rotation ticks, each row followed by its count of ticks:
The counts run from 0 to 391.
[-1.37 +2.01 +3.82 -2.36 -0.84 +1.23 -2.68 +3.69 -0.11 -4.88 +2.34 +1.33 +3.30 -0.54 +1.95 +0.21 +0.43 -0.52 +1.71 -0.11 -1.84 +0.77 +0.86 +0.24 +2.13 -1.40 +1.49 +1.35 +0.40 -0.57 +2.06 -1.73 +1.61 -1.68 +0.50 +0.32 +1.34]  358
[-1.70 -2.23 +2.36 -2.57 -3.94 +0.49 -0.38 +1.51 +1.31 -0.88 +1.58 +2.59 +1.53 -2.55 -0.10 -2.61 -2.79 +1.73 +2.80 -1.40 +0.61 +3.69 +1.56 +0.30 +1.70 +0.35 +2.07 -0.16 -2.93 -3.60 +0.40 +0.43 +0.62 -0.74 -1.06 -3.08 -1.34]  288
[-1.80 -1.70 -0.87 -0.97 -1.08 +2.50 -0.22 +2.07 +0.02 -4.38 -1.06 +0.04 +4.38 +1.87 -0.87 -1.67 -1.76 -1.30 +1.21 -0.02 +0.18 -0.79 -2.77 +1.72 +2.40 -1.25 -0.49 +0.03 -1.47 -0.16 +3.02 -0.86 +0.62 -2.94 -3.69 -0.75 +3.14]  365
[+0.83 +1.56 -0.61 +2.68 +0.25 +2.61 -3.11 +0.95 +1.85 +1.46 +3.03 -1.61 -2.79 +0.85 -0.28 -3.64 -1.30 -1.37 -1.42 -0.66 +0.81 +3.72 -0.96 -0.55 -1.80 +0.69 -3.27 +1.91 +1.41 -0.22 +3.68 +0.12 -2.33 +1.98 -0.60 -1.85 -0.33]  187
[-0.21 +2.42 +2.67 +0.69 +0.06 +0.13 -5.54 +1.03 +0.97 +0.21 +1.95 +2.03 -1.09 -0.06 +1.34 -1.04 +0.61 +1.75 +1.51 -0.20 -2.72 +3.74 +1.81 -0.34 +0.99 -2.38 -2.87 +1.57 -3.23 -2.60 +0.21 +2.36 -0.64 +3.28 +0.81 +1.64 +0.81]  211
[+0.36 +0.70 -0.32 +0.54 +1.11 +0.10 -4.85 -0.72 +0.73 +2.23 +1.39 +0.07 +1.52 +2.45 -0.94 -2.88 +1.97 +1.01 +1.00 +0.41 -3.07 +3.10 -0.99 +1.11 +0.60 -1.76 -3.08 +1.56 -0.77 -1.75 +2.16 +2.44 -2.04 +4.13 -1.91 +1.28 +1.49]  208
[-0.38 -1.32 -0.18 +2.32 +0.82 +2.31 -1.30 +4.86 +1.99 +2.23 +3.18 -1.76 -3.29 -0.79 -1.35 -3.98 -1.59 -0.68 -0.96 +0.11 -4.29 -0.41 +1.06 -0.30 +0.53 +1.87 +1.29 +0.51 +2.18 +0.49 +0.23 +0.74 +0.29 -0.31 -1.14 -2.78 -1.15]  175
[-2.02 -3.45 +2.13 +2.36 -0.70 +3.50 +1.97 +2.63 +2.07 -1.06 +0.49 +0.16 -2.59 -0.98 -0.61 +0.21 -2.22 -0.55 +1.00 +1.79 -3.13 -0.75 -1.46 -0.99 +2.36 +1.27 +2.92 -2.73 -1.12 +0.57 +1.19 -0.17 +0.29 -2.86 -2.69 -1.13 -0.74]  160
[-0.74 +1.97 +1.57 +2.17 +0.53 +0.23 -2.62 +1.22 +0.24 +0.35 -1.68 +1.57 +1.24 +2.37 -4.03 -1.27 -0.18 +1.82 +0.07 -0.20 -1.53 +1.19 +0.38 +1.30 -0.66 -2.26 -1.93 +1.07 -4.62 -1.84 -1.01 +3.80 -0.11 +0.69 -2.74 +2.94 +2.31]  216
[-2.39 -3.15 +0.88 +2.85 +0.60 +2.50 +0.33 +2.84 +1.53 +0.37 -0.58 -1.43 -3.13 -1.38 -1.77 -1.05 -2.55 +0.08 -0.22 +1.44 -4.76 -2.12 +0.57 +1.22 +3.23 +0.98 +1.87 -0.29 -0.51 +1.81 +0.67 +0.73 +1.09 -1.79 -4.06 -1.29 -1.03]  159
[-1.29 +0.99 -0.73 +1.63 +0.80 +2.85 -2.60 -1.34 +1.33 +1.91 -3.80 -1.17 -0.21 +2.00 +0.61 +0.66 +0.12 -1.08 -2.50 +0.65 -4.40 -1.72 -2.89 +1.40 -1.51 +1.72 -3.96 +0.18 +0.18 -0.40 +1.18 -0.30 +2.03 -1.30 -3.72 +2.02 -0.66]  241
[-2.00 -1.59 -0.57 -0.93 -1.56 +2.19 -0.76 +0.16 +2.22 -4.30 -1.29 -0.14 +1.18 +0.44 +1.56 -0.65 -1.65 -2.33 +0.12 -0.39 -0.92 -2.53 -2.87 +0.80 +2.66 -2.21 -3.23 -0.05 -0.74 +1.12 +4.95 -1.13 -1.48 -0.69 -3.15 -1.59 +2.12]  369
[+1.47 +4.44 +0.50 +0.51 -0.64 -0.06 -2.18 -0.33 -0.89 -2.46 +2.78 +0.39 +1.51 +1.02 -0.31 -1.23 +2.54 +0.23 -1.23 +2.16 -3.93 -1.24 -3.51 +2.14 +0.69 -2.38 -2.37 +2.34 +0.69 +2.13 +2.37 +2.50 -1.30 -1.13 -2.46 -0.49 -0.36]  118
[+1.41 -0.09 -1.48 -2.62 -3.10 +2.38 -2.79 -1.54 +0.09 -4.01 +0.47 +2.29 +1.54 +0.04 +2.04 -0.88 -0.68 -0.58 +1.28 +0.74 +0.59 +3.37 +2.28 +1.09 +0.90 +2.63 -1.33 +0.82 +2.76 -0.61 +3.61 -3.67 +0.11 +0.42 -1.61 -0.31 -4.84]  42
[-0.46 +2.57 +1.62 +0.17 +0.30 +0.41 -2.68 +1.10 +0.04 -2.43 +0.46 -2.72 +1.74 +1.43 +0.70 +0.05 +0.59 -3.59 -0.87 +1.29 -1.24 -0.73 -2.24 +1.53 +1.34 -3.18 -2.04 +2.99 +0.58 +1.55 +5.41 -2.23 +0.13 -0.98 -1.54 -0.82 +1.19]  352
[-0.71 -0.23 -0.34 +1.28 -0.07 +0.59 -0.83 +0.12 +0.59 +0.54 -1.60 +2.24 +3.16 +1.61 -2.95 -0.43 -1.14 +2.19 +2.24 -0.24 -2.70 +1.22 -2.70 -0.06 +0.59 -2.04 -1.70 +0.25 -5.31 -3.57 +0.53 +3.29 +0.19 -0.75 -3.01 +1.82 +1.77]  217
[-1.16 +2.57 +2.81 -0.24 +0.57 +1.55 -5.98 +1.46 +1.90 +0.37 +2.22 -1.17 -0.67 -1.45 +1.44 -2.24 -1.58 -1.16 -1.92 +0.11 -1.48 -0.30 +0.28 +0.61 +0.59 -0.26 -0.06 +3.64 +2.09 +1.99 +0.49 -2.03 -0.68 -2.92 -2.64 -1.91 -5.03]  265
[+0.46 +0.78 -3.00 +0.57 -1.15 +1.92 -3.52 +0.56 -1.52 -1.56 -1.25 +2.03 +1.02 -0.09 -1.93 -4.31 -3.36 -0.48 -2.59 +1.40 +1.69 -0.29 +3.08 -0.10 -0.50 +0.40 -0.83 +1.77 -0.21 -1.09 +1.82 -0.86 +2.35 -2.27 -2.79 -1.25 -2.28]  35
[+1.26 -0.56 -3.11 -0.33 -2.20 +1.67 -1.38 +0.15 -0.77 -3.00 +0.20 +4.52 +2.23 -0.77 -0.53 -1.17 -2.30 -1.87 +0.56 +2.24 +1.97 +0.28 -0.70 -1.63 +1.02 +1.07 -2.32 +0.21 +0.41 -2.14 +4.62 -1.96 +2.19 -3.93 -1.82 -1.95 -2.31]  37
[-0.24 +0.54 +1.20 -1.16 +1.10 +0.10 -3.97 +2.65 +0.61 -2.89 +0.63 -1.16 +3.53 +2.78 +0.15 -1.56 +1.56 -1.09 -0.67 +1.03 -3.01 -0.31 -0.57 +3.60 +2.50 -3.18 -0.02 +2.76 +2.11 +1.81 +3.02 -1.53 +0.37 -0.74 -2.39 -0.10 +1.66]  356
[-0.91 +1.27 -0.24 +0.21 +2.34 +1.07 -4.81 +0.94 +1.83 +1.06 -1.30 -0.94 +0.04 +0.14 +1.59 -0.39 +0.67 -1.98 -1.25 +1.43 -6.18 -4.23 -1.37 +1.10 +0.56 +1.43 -2.26 +0.48 +1.50 -0.17 +0.09 -0.48 +2.22 -1.50 -2.37 +1.15 -2.17]  245
[-1.48 -0.36 +1.77 -1.87 -2.47 +0.89 -1.42 +0.09 -0.40 -0.39 +0.48 +1.26 -0.90 -2.97 +0.67 -4.07 -4.42 +2.26 -0.35 -0.90 +0.74 +3.12 +3.49 -0.58 +1.10 -0.91 +1.46 +0.82 -3.16 -1.87 -0.10 +0.55 +0.88 +0.70 -1.48 -2.50 -0.96]  289
[-0.78 +1.40 +4.06 -0.28 -0.87 +1.64 -2.84 +0.44 +1.01 -1.27 -1.02 +3.93 -0.13 -0.65 +1.84 +2.93 +0.44 +1.27 +1.49 +0.85 -4.69 +0.82 +1.89 +0.32 -1.02 +1.11 -1.27 -1.74 -2.95 -1.96 -1.51 +0.26 +0.61 -2.22 -0.83 +3.40 -0.37]  231
[+0.17 -3.28 +0.80 -0.85 -1.63 +0.05 +2.28 +1.12 +2.25 -0.63 -0.20 -3.11 +1.38 -0.02 +1.56 +0.46 -0.55 -1.61 +1.43 -1.97 -4.17 +3.80 -3.20 +2.51 +0.71 +1.22 -0.26 -1.42 +0.35 -3.19 +2.74 -0.76 +0.39 +2.46 +0.97 -0.92 +1.61]  78
[+0.36 -1.12 +2.20 +1.96 -0.93 -1.24 -0.26 +2.60 +3.20 +1.16 +0.14 -3.87 -1.67 +0.04 +2.14 -1.32 -0.48 -0.21 -1.60 -1.59 -6.90 -0.02 -1.12 +3.55 +0.76 -1.55 -0.41 +0.20 -1.13 -0.76 +1.42 -0.27 +0.18 +1.93 -0.26 -1.72 +1.00]  81
[+0.08 +4.77 -0.64 +0.58 -1.08 +0.63 -2.20 +2.08 -2.25 -2.30 +1.87 +1.02 +2.82 -0.12 -3.29 -2.46 +0.87 +0.54 -0.51 +2.54 -2.19 -1.83 -1.36 +1.10 +1.43 -2.68 -0.10 +2.00 -1.22 +0.44 +0.89 +3.76 +1.32 -2.13 -2.69 -0.21 -0.19]  122
[-1.56 +2.80 +3.93 +0.11 +2.33 +0.76 -2.64 +2.55 -0.59 +1.91 -1.23 +2.84 +1.84 -1.52 +2.88 -3.11 -0.21 -0.52 -2.28 +0.99 -5.84 -0.73 +2.89 +0.35 -1.64 +0.00 +1.73 +0.50 +0.01 -1.58 +0.53 +0.75 +1.90 -1.33 -0.90 +0.38 -0.98]  10
[+3.09 +0.76 -0.63 +3.32 -2.10 +0.16 +2.15 -0.42 -1.78 +0.85 -0.45 -1.44 +2.21 +2.04 -2.97 +1.68 -2.28 -0.52 -0.66 +1.81 -4.01 +0.86 -2.58 +1.35 -2.77 -0.43 -0.70 -0.20 -0.15 -4.19 +2.32 +0.18 +0.80 -3.74 -1.06 +0.67 -0.52]  328
[+0.10 -3.05 +0.51 +1.09 -0.56 +3.60 +0.05 +1.73 +2.65 +2.16 +1.81 -1.62 -1.69 +1.47 -0.94 -0.99 -0.01 -2.28 +0.97 +0.49 -3.67 +1.83 -1.99 +1.86 +0.12 +2.51 +0.85 -1.23 +3.41 +0.28 +1.86 -0.85 -1.46 +0.50 -2.98 -1.87 -1.43]  172
[-3.42 -0.02 +2.47 +0.10 +0.10 +6.15 +0.76 -0.63 -1.75 -4.81 -1.76 -0.03 -0.25 -1.54 -0.24 +1.18 -1.44 +1.41 +0.54 +0.04 +1.28 +2.06 +1.77 +0.79 +2.16 +0.24 -0.09 -1.89 -2.41 +0.19 +2.03 +0.57 +0.77 -1.21 -3.55 +1.84 -1.13]  145
[+0.08 +1.76 +1.90 +2.07 -0.01 -1.62 -4.20 +1.28 +1.00 +1.04 +0.64 +1.28 -1.38 +0.59 -1.56 -1.61 +1.45 +0.50 +1.20 +1.06 -3.85 +1.30 +0.65 -0.25 +0.58 -4.24 -1.70 +2.32 -3.73 -1.10 +0.48 +3.92 -1.22 +1.57 -2.41 +1.17 +1.39]  212
[-1.79 +4.40 +1.20 -1.58 +0.43 +3.70 -3.13 -1.79 -1.61 -4.05 +0.54 -0.12 -1.25 -3.06 +1.25 -0.10 +0.68 +0.99 +0.14 +2.36 -0.23 -0.09 +0.30 +0.36 +2.88 -2.69 -2.59 +0.84 -0.33 +0.39 +3.50 +0.88 +1.41 +2.61 -0.70 +1.85 -0.72]  133
[-0.96 -2.76 +1.51 +0.05 -3.53 +2.97 +0.06 +2.89 +1.65 -5.33 +1.29 +3.40 +0.27 -1.01 +1.95 -0.34 -1.25 +0.70 +1.99 -0.27 -2.59 -1.52 -0.50 -0.22 +2.27 -1.02 +1.59 -2.67 -0.79 +0.86 -0.26 +0.37 -2.27 -2.48 -2.82 -1.12 +0.29]  378
[+0.57 +0.17 -2.94 +2.71 +0.64 +3.77 -0.97 +3.22 +0.70 +1.30 +1.49 -2.78 -1.63 +0.91 -3.36 -4.52 -3.19 -0.32 -1.97 -1.47 +1.11 +2.48 -0.78 -1.22 -1.82 +1.47 -1.66 +0.83 +0.75 -0.71 +2.38 -0.22 +0.26 +0.63 -1.24 -2.24 +0.29]  183
[-0.54 -2.99 -4.21 +1.60 -0.95 +3.34 +0.14 +0.41 +1.03 -2.43 -1.14 -0.64 -0.65 -2.05 -0.08 -2.69 -2.12 +0.27 -1.84 -1.83 -1.60 -3.33 -2.70 -0.40 +1.22 -0.72 -1.22 -2.47 -1.82 -0.61 +1.61 +1.08 -0.56 +1.54 -3.26 -2.12 -0.15]  385
[-0.81 -0.71 +0.95 +0.63 -0.04 +2.43 -0.68 +0.93 +0.59 -0.38 -2.60 +2.55 +3.70 +2.06 -1.45 +2.33 -0.64 +0.76 +1.35 +0.37 -4.88 -0.41 -1.42 +0.36 -0.14 +1.17 -0.19 -1.92 -2.75 -3.66 -1.47 +0.54 +2.42 -3.45 -1.87 +2.95 +0.18]  234
[+1.06 +6.39 +0.94 -0.19 -1.11 +1.41 -3.22 -0.30 -1.08 -2.81 +3.07 +0.02 -0.70 -1.29 +1.80 -1.75 +1.44 +0.39 -1.49 +2.19 -2.91 -0.48 -0.52 +1.27 -0.48 -2.09 -3.33 +2.86 +0.93 +1.34 +2.04 +2.45 +0.00 +0.93 -0.17 +0.13 -0.29]  117
[-0.87 +0.71 +3.28 +1.78 +2.04 -0.89 -1.60 +2.23 -0.02 +2.24 -1.66 +2.83 +2.18 -0.55 +1.51 -2.69 -1.01 -1.03 -2.99 +1.95 -5.89 -1.91 +0.63 +0.49 -0.77 -0.88 +1.91 +0.94 -0.74 -1.20 +1.81 +1.98 +1.69 -2.69 -2.75 -1.37 -1.03]  11
[-1.21 -0.48 -0.22 -0.88 -0.92 +0.38 -2.71 +2.90 +0.42 +0.65 +1.71 -1.65 +3.06 -0.31 -2.66 -5.06 -3.18 -0.74 -0.44 -0.26 -0.11 -0.30 -2.14 +1.01 +1.46 -0.90 +1.07 +2.74 -0.66 -0.28 -0.31 +0.16 +1.29 -3.56 -3.18 -2.84 -2.92]  270
[-0.85 +5.72 -0.48 -0.82 -0.64 +4.92 -2.53 -2.07 -3.78 -3.84 -1.31 +0.31 +1.96 -0.65 -0.50 -1.38 -0.17 +1.47 -0.14 +0.52 +1.85 +0.88 -0.36 +1.11 +0.43 -1.34 -2.00 +0.49 -1.38 +0.09 +2.39 +1.11 +1.86 +1.02 -1.54 +2.77 -0.55]  129
[-1.71 +1.20 +3.76 +0.06 +2.95 -0.06 -1.71 -0.50 +0.17 +2.86 -1.72 -0.12 +2.86 +1.02 +1.85 -2.43 +0.89 -0.80 -2.73 +0.76 -5.51 -0.60 -1.50 +2.85 -1.60 -0.34 +0.28 +0.90 +0.93 -0.68 +2.56 +1.25 -0.73 +0.50 -3.33 +0.32 -0.53]  7
[+1.34 -3.92 +0.69 +0.49 -2.76 -0.38 +0.17 -1.54 +1.02 +1.56 +0.60 +0.99 +0.38 +0.56 -0.19 -2.54 -0.43 +1.31 +0.12 +0.59 -5.57 +1.66 +1.08 +3.69 +0.43 -1.50 +0.43 +1.01 -2.53 -2.46 -0.09 +2.03 -0.97 +1.75 -3.59 -1.76 +0.23]  303
[-0.59 -1.25 -2.03 -0.90 -1.68 +6.04 -0.60 +2.08 +0.57 -4.82 -0.40 +0.67 +0.50 -2.51 +1.26 -2.48 -2.94 +2.30 +0.15 -2.15 -0.67 -0.47 +0.84 -0.22 +0.97 +0.73 -0.21 -3.49 -1.58 -1.45 -0.46 -0.44 -0.55 -0.32 -1.88 -0.47 +0.51]  383
